rotation ticks, each row followed by its count of ticks
The counts run from 0 to 504.
[196 137 167 143 152 145 174  96 115  99 114 117 144 141 126 114 122 127
 110 136 108  93 101 122 175 136 122 113 140 195 136 113 125  79 156]  313
[146 149 102  82 133 133 123 144 165 144 141 178 151 182 157 149 136 147
 170 141 146 118 151 180  89  83 163 119 123 139 143 113 159 139  91]  459
[120 121  89 110 112 131 137  99 166  83 175 118 154 158 167 132 106 159
 147 141 172 123 140 163  88  88 135 118 167 121 131  94 126 113 136]  455
[140 166 155  73 145 127 161 148 151 142 143 133 170 138  89 146 145 166
 121 188 151 114 151 131 138 155 144  87 104 128 116 119 149  99 121]  196
[142  77 161 136  99 108 142 129  83 106 127  99 110 153 148  91 133  83
 125  78  97  81  84 131 130 143  97 117 145 129 155 134 116 133 118]  405
[137 137  98 127  87 149 172 113 149  65 120 151 121 152 140 112 129 105
 120  98 105  58 122 154  75 113 135 101 144 157 148 105 104 114 129]  223
[121 133 128 117 128 125  99 158 167 146  95 152 146  79  98 177 125 118
 116 106 106 136 158 118 114  94  80 182 100 102 148 136 121 145  81]  150
[111 120 116  90 142 111 176 101 154  87 177  77 156 107 143 159 112 154
 135 168 155 153 135 139 118 132 115 112 164 106 163 132 118 116  92]  184
[160 163 117 102 100 148  83 151  96 157 103 178 157 209 121 108 141 169
 114 130 124 108 134 127 140 112 143 122  92 145 117  93 163 114 144]  465
[111  99 171 151 150 105  91 131  93 136 113 125 111 148 114  65 127 172
 117 151 134 103  91  92 141 181 114 147 112 121 180 139 127 106 134]  296
[142 129 127 178 124 154 135 131 131 141  89 163 102 155 134 151 158 102
 152  91 104 116  89 139  79  80 169 127 138 139 163 125 141 156 113]  130
[126 102 100 138 155 152 104 172 134 139 119 159  79  97 160 132 146 134
 151  81 158  96 163 169 161 141 127 131 153 171 152 104 131 131 150]  329
[171 137  80 148  90 155 166 133 121 124  95 142  90 159 124 127 166 125
 110  90 118  89 134 142 127  94  85 126 139 177 120  79 121 113 166]  228
[114 176 135 108 171 152 101 125 155  82 155 131  98  93 107 136  80 138
 140 108 124  78 179 134 182 148 115 102 126 141 130 130  96 121 110]  327
[159 161 108 142 129 158  91 142 106 142 117 164  83 137 105 132 156 128
 144  94 128 116 153 109 192  89 102 135 107 159 121 117 140 132 160]  233
[117 123 137 100  89 162  85 116  94 159 138 130 142 174 127 128 162 149
 108 135 148 148  94  97 144  60 148 134 135 102 135 115 185 136 139]  368
[125 164  79  92 114 131 158  91 155 127 105 109 157 110  85 123 114 146
 127 149 149 160 166 138 112 155  80  89 135  99 129 123  92 100 127]  441
[101 115 140 139 145  79 187 153 158 101 145 105 135 131 122 126  94 162
 135 167 132 100 123 106  65 179  94 132  92 102 152 142 119 119 125]  294
[ 98 171 146 130 136 148 141  99 151  83 174  96 147 157 149 179 105 130
 147 181 134 160 127 120 134  57 151 124 127 109 116 134 155 144 141]  365
[138 185 136 157 123 134 132 124 153 101 123 138 118 165 131 146 109 182
 112 168 109 146 148  63 158 132 125 138  75 158 102 132 126 127 175]  474
[116 138  81 135 105 115 118 176 150 123  93 184 126 191 155 127 148 178
 123 115 114 117 147 128  84 143 130 144  88 141 131 122 130 154 124]  472
[ 58 120 149 138  99  97 161 160 138 108 131  93  92 122 127 149 128 134
 125 137 134 100 108  97  60 158 108 118  86  91 104 146 125 166 113]  24
[123 144 161 110 123 149 115  70 131 130  76 124 153 111  99  96  95 123
 148 171 134 133 147 140 156 170 120  81 129 133  93 127 102  90 150]  436
[127 159 149 130 111 172  49 136 118 164  91 166 135  89 130 176 127 121
 116 114 110 158 159 116 172  87 134 145 127 142 123 127 147 139 121]  246
[116  97 137 170  94  82 126 144 148  85 105 110 125 168 140 118 153 161
  98 152 101 108  96  94  96 147 115 169  93 145 122 147 117 146 153]  384
[104 111 161 153 124  97 131 163 137 103 137 123 135 192 152 138 124 140
 177 141 122  90 116 117  80 128 132 135  67 130 117 155 148 183 130]  379
[143 102 112 157 143 154 145 124 103 127 130 163  81 161 166 123 123 118
 167  81 145  93  95 154 101 124 157  95 146 165 177  82 137 123 140]  219
[128 129 119 127  61 130 177 136 136  81 120 117 124 150 160 157 155 100
 102 107  62  95 100 125  90 125 139 110 139 145 121 132 114 146  97]  493
[103 170 144  81  92 156 151 137 140 118 164 105 138 131 147 185 127 127
  79 154 108 135 119  80 155  91 139 118 139 123 106 132 153 116 111]  10
[128 107 177 150 166 151 100 110 156 118 124 104 125  60 127 136 105 131
 117 156 148  98 133 117 189 143 121 126 147 159 119 138 114  80 158]  423
[107 105 172 114 113 130  89  92 141  83 136  79 152 144 143 112 181 124
 108 182 122 139  91 116 158 112 142 148 143 130 126 151 144 123 126]  275
[131 128 157 157 173 126 145  95 126 108 142 103 114 112 119 112  79 159
 110 155 135 132  99  73 129 166 103 139 120 121 180 121 118  84 139]  301
[125 169 100 103 120 159 125 151 164 130 125 152 133  54 118 166 114 156
  92 117 153 133 181 115 148 126 102 125 136 125 134  94 122  95 130]  331
[105  97 131 186 122 107 177 145 170 115  84 101  85 112 144 151 197 137
 127 161 130 119  97 108  91 151 154 140 112 153 124 143 133 148 147]  29
[ 78 149 148  74  92 122 139 148 161  85 164 106 123 142 159 168 111 121
 109 131  98 109 114 113 109 116 156 108 124 124 105 144 149 139  97]  11
[133 117 203 124 128 117 112  92 109 123 101 118 169 112 128 120  73  98
 157 172  76 164 138 117 164 155 118 116 123 132 108 172 101 113 134]  166
[119  43 190 156 122 101 104 134 124 133  97 122 147  98 186 127  96 101
 173 128 114 115 120 157 128 125 130 148 146 149 119 148 125 145 154]  160
